Rotation paths and how fast each direction turns (degrees each step)
Each turn is a multiple of 5 degrees from 10 to 175, or 0.
Each row of a path follows its step; steps can be skipped.
Rotation 1:
step 0: [ -4  10  -4   7 -18  12  10 -10   9 -12  11 -15  -6  -5 -19   4   0   9
  21 -18  13   4  15  -6  17   1  -4 -25 -15  -7  -2  -8  -3  -5  -5  14
   3   9  -2   6  -4   7  11  26   9  -2  18 -14  15]
step 2: [-10  14  14  -6  -6   5   8  -7  -6 -22  -4  -8   3   9   0  25   6  13
 -17  -6  22   7  -4  11   1 -14   3 -10  -6 -29  -1 -24  10  -2 -19  -5
   5  -8   1   3 -19   5   0   1   6   5  13 -17  -5]
step 13: [  6  12  15 -24   1  19  -3   6  -2  -6   0  -9  12  -7  -3   8  -2   1
  -5   3  17  -4  -6  10  -7   5  -8   7   5 -22   7  -7 -19   4  -3 -31
  20 -21  -6  15 -15  16 -11  -2 -15 -10   0  -8   2]
step 17: [-10   9  19 -10  10  10   6  -9  11 -21   2 -13 -24  -1 -18   6   0 -13
   5  -4  -1   1   1  -6  13  -6   0 -24 -14 -17   7  -9  -2  -6  -2   9
   5  -6 -17  13   9  24 -11  15  -6  14  16   9  -7]
step 21: [-11  11  -5 -12   8  16  -4  -2  -6  -6   8  13   1   3  -5  18  10  -9
  -9  -2   8   3   7  -8 -11   9   2  -1 -15  -8 -12   4  -4   0   3  20
  -5  10  -8   2  -8  35  11  14  -8 -22  -2 -34   2]
step 24: [  8   4  10   5   9   7   3 -14  -3  13  -2 -27   1   4  -6  10  11 -11
 -25   3   4   6  10  -6  -6  -2 -12  -5 -10  -5  -8  17 -23 -21  -2 -14
  21   1 -24  13   0  17  -8   4 -15 -16   1  -5   6]
step 25: [ 23  -3   0   0  12   3  11  -6  11 -12  14  -4   9   6 -12   5  13  20
 -12   1  10  15   6  -6   6   9 -13  -2 -16 -12  -8   9 -17  -6  -2   6
  22 -12  12  18   0  -1  -1  13  -7   0  17  -7  29]
step 26: [ 11 -19   4   5  -9   4   4  -8  14 -10  21  -3  -8   7  -5  15   2   0
   3   3  -7  23  13  -6  10  -5 -24  -7  -2 -12  -5  15 -11 -17   3  18
   2  18   3   6 -13  33  12   4  -9   1  12  -1  -1]
step 27: [  4  -8   8  -1   2  13   3   5   2  -9  18 -20   6 -25   0   5   1  -2
  -7  10  15   6   8   9 -13  -4  -8 -10   3 -21   1  -2   9 -11 -17  -4
  12   9  14  33  -2  20  15  -8  -9  -2  21  -9  -8]
[ 5  3  3  5  0  2 -1 -4  4 -2 -3 -1  4  6  6  3  1  3 -6 -1 -3 -3 -2 -1
  4  2  1  7  2  0 -2 -1  1 -3  0 -1  6 -6 -4 -4 -5  0  2 -4 -1  2  0  2
  3] -> 65
[ 5 -4  1 -2  4  3 -3  2 -1 -1 -2 -1 -1  0  1 -5 -2  4 -2 -1  0  1 -3 -1
 -6  1 -1  0  6 -1  4 -4  5  3 -3 -6  8 -2  6  3  7 -1  0  2 -3  0  2 -2
  2] -> 155
[-3  3 -3 -2  3  4 -3 -3 -2  1  3 -5 -2  0 -7 -3 -5  1  1 -1  0 -5 -1 -6
  2  2  4  0  4 -2 -3  4 -2 -6 -6  3  2 -3  2  0  0  0 -1 -3  4 -2 -7  0
  5] -> 90
[-6  1  1  2  6 -4  0  0 -1 -4  2 -2 -7  1  3  5 -5  1  1 -5  0 -5 -1  0
  3  0  0  2 -3 -2  7 -7  1  7 -6  1 -2  1 -4 -2  2  0  3 -1  1  1 -1  1
  0] -> 25
[ 4  0  1 -2 -1 -3  1  0 -1 -2 -3  1 -2  6 -4  1 -3  3 -2  2  3 -1  1  1
  9 -3  2  1  0 -1  1 -3 -3  0  1  1 -4 -3  9  1  0  0 -8  2  1  8  2 -2
  0] -> 125
[-1 -7  3  4  1 -3  1 -1  1 -3  3  3  4 -2 -1 -4  3  0  3 -1  0 -1  2 -6
  6  1  3  3 -2  5 -3 -5  0 -1 -1  1  0  2  5 -3  2  9  4  3  0 -5  2 -2
  4] -> 70
[-1 -3 -1 -2  1 -4 -2 -7 -2 -1  0 -2  5  1  1 -5 -2  1  3  3  1  1  0  0
 -3 -7 -2  1 -1  2  8 -2  2 -5 -5 -1  0  1  1 -1 -8  3 -2 -7 -3  0  0  1
 -5] -> 100
Rotation 2:
step 3: [  5  -4  -2   3 -17  -3 -28  14  -1   3   7   8  12   6 -10   8 -17 -10
  12  10   0   0 -10 -30  23  -2  -6   7  -8   6 -13  -6  11   1  -1   6
  -6   2 -13   5 -19  13 -13   6   0   1  20 -11  10]
step 5: [-11 -31  -5   0 -16   3  20  -6   3 -15   3  -1  -3   1  -3  16 -13  24
   4  -2  -1 -10   2   4  10 -20 -26  -3  10  21   5   6   3  -4   3 -11
  -3  -3  11   6  -2  18 -10   8 -13   0   0  -4  -4]
step 6: [  5  -3   3 -15 -18  -8   1  15  -5  -9 -13  -2  -4 -10 -15   8  -7  15
  16  -5  -3   5  -3  -7  12   9  -9  11  11  18 -16  -5   0  12  -6  -4
   3  13  23   1   5  14 -17  17  -8 -21  20  -3   7]
step 10: [  7  -1   9  16 -12 -23 -11  -1 -16   2  -3   4  -3   3   3   1   0  20
  23  -7  -1  -2  -4  14  15 -10 -12 -24  12  19 -22  -9   0  10   2  10
  -2   3   3   0 -13  15   0 -18   4   2  11 -13   7]
step 18: [  3 -10  -1   0 -13  -9 -19  -1   6 -12   1   3   1   8   4  -4  13  19
   4  -5  -9   1  -2 -13  -7  -6 -22   7   3  17 -13  -6   1  -4 -16 -12
  12   4  -5  16  11  36 -13   4 -15  11   5 -15   2]
step 19: [ -4  -1  38  17 -17 -14  -7   2 -19   2   7   5  -2  -9  -6   7  12  14
   5  -4  -1   3  -5  10  10  10  -3   5   7  15 -11   6  12  -5  -9 -16
   8   6   0   5   8   3 -12  17 -27  -7   0   0 -10]
step 20: [-12  -7  28  27 -22  -5   3  -1  -4  -4  -2   4  22   9   1  21 -20  14
   8  14 -10  -9  -3  -1  12  -6   6   8  -3  10   5 -15  -1   1 -17   0
 -14 -11   2  -5  -6   3   2  19   3 -11   6  -1  -3]
step 21: [  8  11  -3  -2  -5   2  -1   3   4   2   0   1  18   0  -3  -2 -14   4
   5   6 -10  -6   6 -27   7   6  10   0  -5  13   3 -18  16   7 -14 -18
  -3 -17  -4   4   6  21 -16  25  11  -5   3 -29   7]
step 27: [-11 -13   7   8 -16  -7  10 -11   7   8 -12  -8  17   7   3  12   5  10
   9 -21 -11 -22 -15  10  -5  -4  13   0   2  12 -18  -1   3   9   0 -16
  -4  14   4  -8  -4  12  -2  -4 -25  -3 -10 -23   4]
[-4 -4  1  3 -1  0  2 -2  2 -3 -1 -4 -1 -2 -4  0  4  4 -1 -2  5  5 -4 -1
  0  1  0  3  5  0  0 -4  2 -2 -5  2  2  4  7  3  4  1  0  6  2  6 -1  7
  0] -> 55
[-3 -2  6  1  2 -4 -6 -8 -3  2  0  0  1 -6  0 -3  1 -2 -1  1  5 -5 -3 -2
  1 -3 -1  3 -2 -6  2 -3 -1  0  2 -1  0 -1  4  2 -7  7  0 -1 -3 -4 -3 -2
  1] -> 45
[ 0  2 -5  3  1  0  1  5 -1 -3  4  2  7 -4  2  2 -2 -2 -1 -3  3  2  0 -1
  1 -2 -2 -2  3  1  1  0  9  1  2  3  0 -5  0  0 -8 -1 -2  7  2 -2 -4  1
 -3] -> 40
[ 3  7  2 -2  2  1 -1  1  5 -7  1  2  4 -3 -7  2  1 -3  0 -1  0 -1 -2  2
  1 -3  0 -3  4 -2 -3 -5  1 -6  0  0 -4  2 -2 -4  4  7  2 -4  5 -2  3 -2
  1] -> 100
[ 3  1  0 -1 -4  1 -5  3  3 -3  1  1  0  2 -4  2  4 -2 -6  0 -1  6  0  0
 -1  5  2 -2 -3  0  3 -1 -3  4  2 -5  6 -3  5  8  0  1 -5 -1  5 -6  0 -1
  2] -> 145
Rotation 3:
step 0: [ -8   1 -18  -3   2 -14  16  12 -20  17 -13  26  -4  -2  -1  24  19  -5
  -8 -12   2  -4   3  -3   4   4  18   3 -14  16  -1   2  -6   3  -5   0
   2 -13   8   1 -13   2 -10  -4  14  -4   1  10  17]
step 3: [-10   1  -8  -5  -4   9 -13   2   0  -2 -18   2 -10   4   6  14  19  -3
  -7  -1  -7   0   6  -2  19   0   1  -2   3 -21 -13   9  16   2   6  10
   1 -17 -22  -6  13  -2 -25 -20   0 -13  -4 -14  19]
step 9: [ -4  -3  -2  -4  10  -5   1   3   2  -4  -2   5  -8  13  10  20   4   5
 -12  -9   4   0   0  20  18  -9  -7 -14  -1   3   0  -8 -20  17  -7  12
   5 -31  -3 -18  15 -17  -1  -2   4  16 -16  -5  13]
step 11: [ 12  14   0   1  28   0   2  -6  -6 -13 -18  11   1  -7   1   1   8   7
 -12   4  -2   2  11  -5   2 -11 -15  20   1 -15  12  -5  -5  -4 -15 -18
  12  -5 -15  15  -1  18 -19  -4   2 -19  10   6  -3]
step 19: [-21   5   6  -6  -3  -9  -6   8 -12  -9 -14   4  21 -14   3  -1  11  -2
  -1 -10   9   7   0   8  23  -9  -6   6   2  11  11  -7 -12  -2  -4  27
  12  -9  -7  12 -16  -5  -7  17  16 -17 -11   6  -1]
step 21: [  7  10  -3   4  24   0   6  -7  -9   4 -10  16 -10   4  11  23  22  22
   8  14  11   5 -15 -19  10  -5  -6 -11  -6  -6  -5   2  15   4  -7   5
   4   5   1 -18  -7   8  -7 -14   0   7  -8 -16   1]
step 22: [ -2  -5  -6   4   0   6 -14   8   0  21 -17   1  -1   0  -1  34  -3   8
 -11  10  14  13   2   1   0 -15  19  15  -2  -4 -15   5   2  -6  -4  10
  16 -13 -16  -4   5 -19   3   0  15  -7   5  12 -13]
step 23: [  7   4   4 -16  -7  -2 -13   6  -1  -1   1   3  11   8  13   9 -17  19
 -12   6   2   2  17  12   7   5  11   0 -10  14  27   4  -6  -7 -20 -16
   6  -4 -14   8  -7  -9 -12  -7 -24  -1  -8   3 -13]
step 25: [ -5  -7  -9  -4 -10  12  -7   2 -13 -13 -18   2 -13 -23   5  -3  35  -5
 -17  13   3  -6   2  -9   4 -10  11  17   0   4  18  -3  10  13   1  25
  -6  -9  -5  -2   9   1  10   9  -1  -2  -3   2  -2]
[-2  4 -1  3  4  1 -2 -1  0  1  5  4  4  1  3  3 -3 -2 -1 -5 -3  1  1 -1
  0  5  2 -7  0  2 -1 -1  2  3  1  1 -2 -2  1 -6  2  4 -7 -5 -7  6 -1  3
  4] -> 125
[ 2 -4  1 14 -1  0  3  0 -3 -5  2  2  0  0 -3 -5  0 -1  2 -1  0 -4  3 -1
  1  1  2 -3  3  0  1 -3  0  1  4  1  1  2  1  3  2 -7  0  2 -2 -1 -8  0
  0] -> 35
[-1  4  2  2  0  2 -3 -1  3  0  0  3  1  2 -3  0 -3  3 -5 -4 -5  0 -1 -3
  3  3 -7  3 -6  7 -4  0 -4 -2  0  3 -1  0 -7  3 -3 -4  3  6 -2  4  1  1
 -3] -> 100
[-1 -2  1  3  8  2 -1  1 -1 -5 -2  0  2  5  2  0  0  3 -1 10  1  5  0 -2
 -8  0 -2  5  2  1 -2 -1 -5  3  3  4 -1  0  5  2 -1  5  3  0 -3  1  0 -1
  3] -> 110
[-4  3  0  3 -1 -5 -5  0 -2  1  2  9  1 -6 -1 -1  0 -1 -2  4  3 -1 -1  2
  1 -2 -4  0 -2 -3 -8  2  1 -3  0 -1  3  0  3  3  1  1 -6  2  3 -5  2 -2
  6] -> 135
[-1  1  2 -3  6  1  2  7  1  2  4 -3  7 -6 -6 -1 -2 -3  1  2  1  3  0  2
  7  4  2  0 -5 -2  2 -2 -4  4 -1 -3  1 -3  3  7  1  2  3 -1 -1 -1 -6  0
 -1] -> 80
[ -1   0   0  -4   0  -4  -1  -2   1   3 -10   3   5   2  -3  -2  -1  -3
   6   4  -2   4   0   2   3   2   0  -1   2   4   0   0   0  -1   6   0
  -2   5  -2  -1  -4  -3  -3  -3   3   4  -4  -5   2] -> 155
Rotation 4:
step 0: [-23   7 -10  -4  -6  -6  -4  11 -21 -19 -10  10  -4   4   5   2  15  -3
  -7   2  25  -3  20   3 -19  -7   9  -6   4   6 -13 -11   8   9   4  -4
 -15  -2   3   1  12  10  -3  16   1  18  -3 -11  19]
step 2: [ -7 -11   8  -7  -5 -16  -3  -9  11   7  13  16  -8  -2  11  -1 -15  -3
 -29  12   3 -13  27  -6 -13  10   7 -11  27  -2  -3 -13  -1   7 -15  14
   7   7  -2   6   4   1  11   4   4   4   0  -8 -12]
step 4: [-15  12  -4   2  11   2  -8 -27  18  11  -9 -22 -14  -1  -3   0  -1 -17
  -4  11  10 -10  15  10 -23   5  -4  -8   7   0  -1   8  20   2  11  13
  -9 -15  -7   1  -6  -6 -17  -4  11   3 -12   2   7]
step 15: [-21  -3  10  -2  -6 -22   4 -11  18  23  -1   7 -10   3  -1 -17   2   2
 -11   2 -12 -11   5   8  -6   8  21 -11  -1   2   6   0   8  29  -5  10
   6  21   1   8   4  -8 -11 -17 -12   5   0  -5   3]
step 16: [ -4  -8  -7   4  -4 -24  -5 -11  -8   2  -6 -11 -12 -13   4  10   2 -15
  -8   5   1   7  29   4 -16  -4  12 -22  -1  -6   0   0  15   6   1   5
 -24  13 -14   4  -9  11  -8   7  20  -9  -2 -13  11]
step 18: [-18  16   1  -5   3 -18 -12 -10  11  -9  -5   0 -27  11   9 -11   6  -7
 -10 -10  12  -2  15  -4  -7  16   6  -6   2   5   6 -22  -2  18 -15  19
  15   0  12  -1 -10  -1 -11   7  -3  16   5   7   9]
step 19: [ -3  -8  -1  -9  -6  -9 -13  16  -7 -13   3  19  -2  -7  12  -4  -2  -4
   2 -14  15   0  21   7 -26   1  19  11  -2  -2  -4   4  29  12 -22  -3
   0  15   5   8  -1   9  -1   6  13 -10  -3 -14  11]
step 20: [-24   5   0 -10  -2   2 -17 -11   5  20   9   5   4  -8   0  -3 -13  -1
  -9  17  20 -10   9  -2 -27 -11  11   8 -11  14 -15  10  -5  15  -4  12
  -7 -22  -5   8   3   0  -3   2  -1   8   7 -16  -3]
step 25: [-16  -4   1  -8  14 -12  -3 -10  -1  -7  -5  -2 -10  -2  -2   7   6 -12
  -7  15   3  -3  27  21 -16   6   7  -7   3   6  10   2   8  18 -29  16
 -30   8  -7  -5  -5  -9   8  -2   1   1  -3   5   9]
[-2  1  2  3 -4 -4  3  4  3  0  3  4 -2  4  0 -2  5  2  0  0  2 -1 -2  1
  4 -2  3  3  2 -3  2 -6 -8  5  9  4  1 -4 -1 -1  3  2  2  0 -2  3  2 -3
  4] -> 120
[-1  0  0 -4 -3  4 -1  2 -1  3 -1 -3  3  8 -1  2 -4  4  3 -5 -1  0 -1  0
 -4  0  2  3 -1  1 -2  4 -1  7  4  0  3  7  0 -1  5  1  0 -2 -2 -8 -1  5
  1] -> 155
[ 1  0 -1  4  1 -2  2 -2 -3  8  0 -1  5  2 -1 -2  0 -1 -3  0 -3  0  0  3
  5  0 -2 -8  5 -2 -6 -3  2 -1  4  5  3  4 -3  3 -3  4 -3  0 -1 -5  2 -5
 -4] -> 55
[-3  4 -9 -6  5  4  0  1  6  0 -2  1 -1 -5 -3  1 -4 -4  0  2  1 -3 -5  1
  1  4  4 -4 -4 -3 -1  0 -3 -1  5  1  2  4  5  0 -1 -3 -1 -3 -1  1  5 -2
  0] -> 130
[ 0 -5 -1  4 -5  0 -3 -5  6 -2 -1  0  0  2 -3  2  2 -5  4 -1  0  2 -4  5
 -3 -4  4  2  0  1 -5 -2  3 -3 -2  1 -3  0 -6  1  6 -3 -2 -6 -4  1  3 -2
 -2] -> 65
[ -4  -4   2  -1   1   5   2   1  -3   2  -6  -5   0  -2   2   1  -1   0
   4   5   2   0  -2   3   1   3   0  -1  -2   1   0  -3   0   2   5   3
 -12  -2  -3  -1   0   3  -1   5  -1   1   2   6   0] -> 85
[-3  3 -4 -2 -1 -6 -3 -3  2  2 -2 -8 -3  4  0  7 -4 -1 -3  0 -1  0  3  2
  1 -5 -1 -1  2 -3  0  1 -5  1 -4  5  0 -7  3 -2 -3  2  5  0 -3  0  0  4
 -2] -> 155
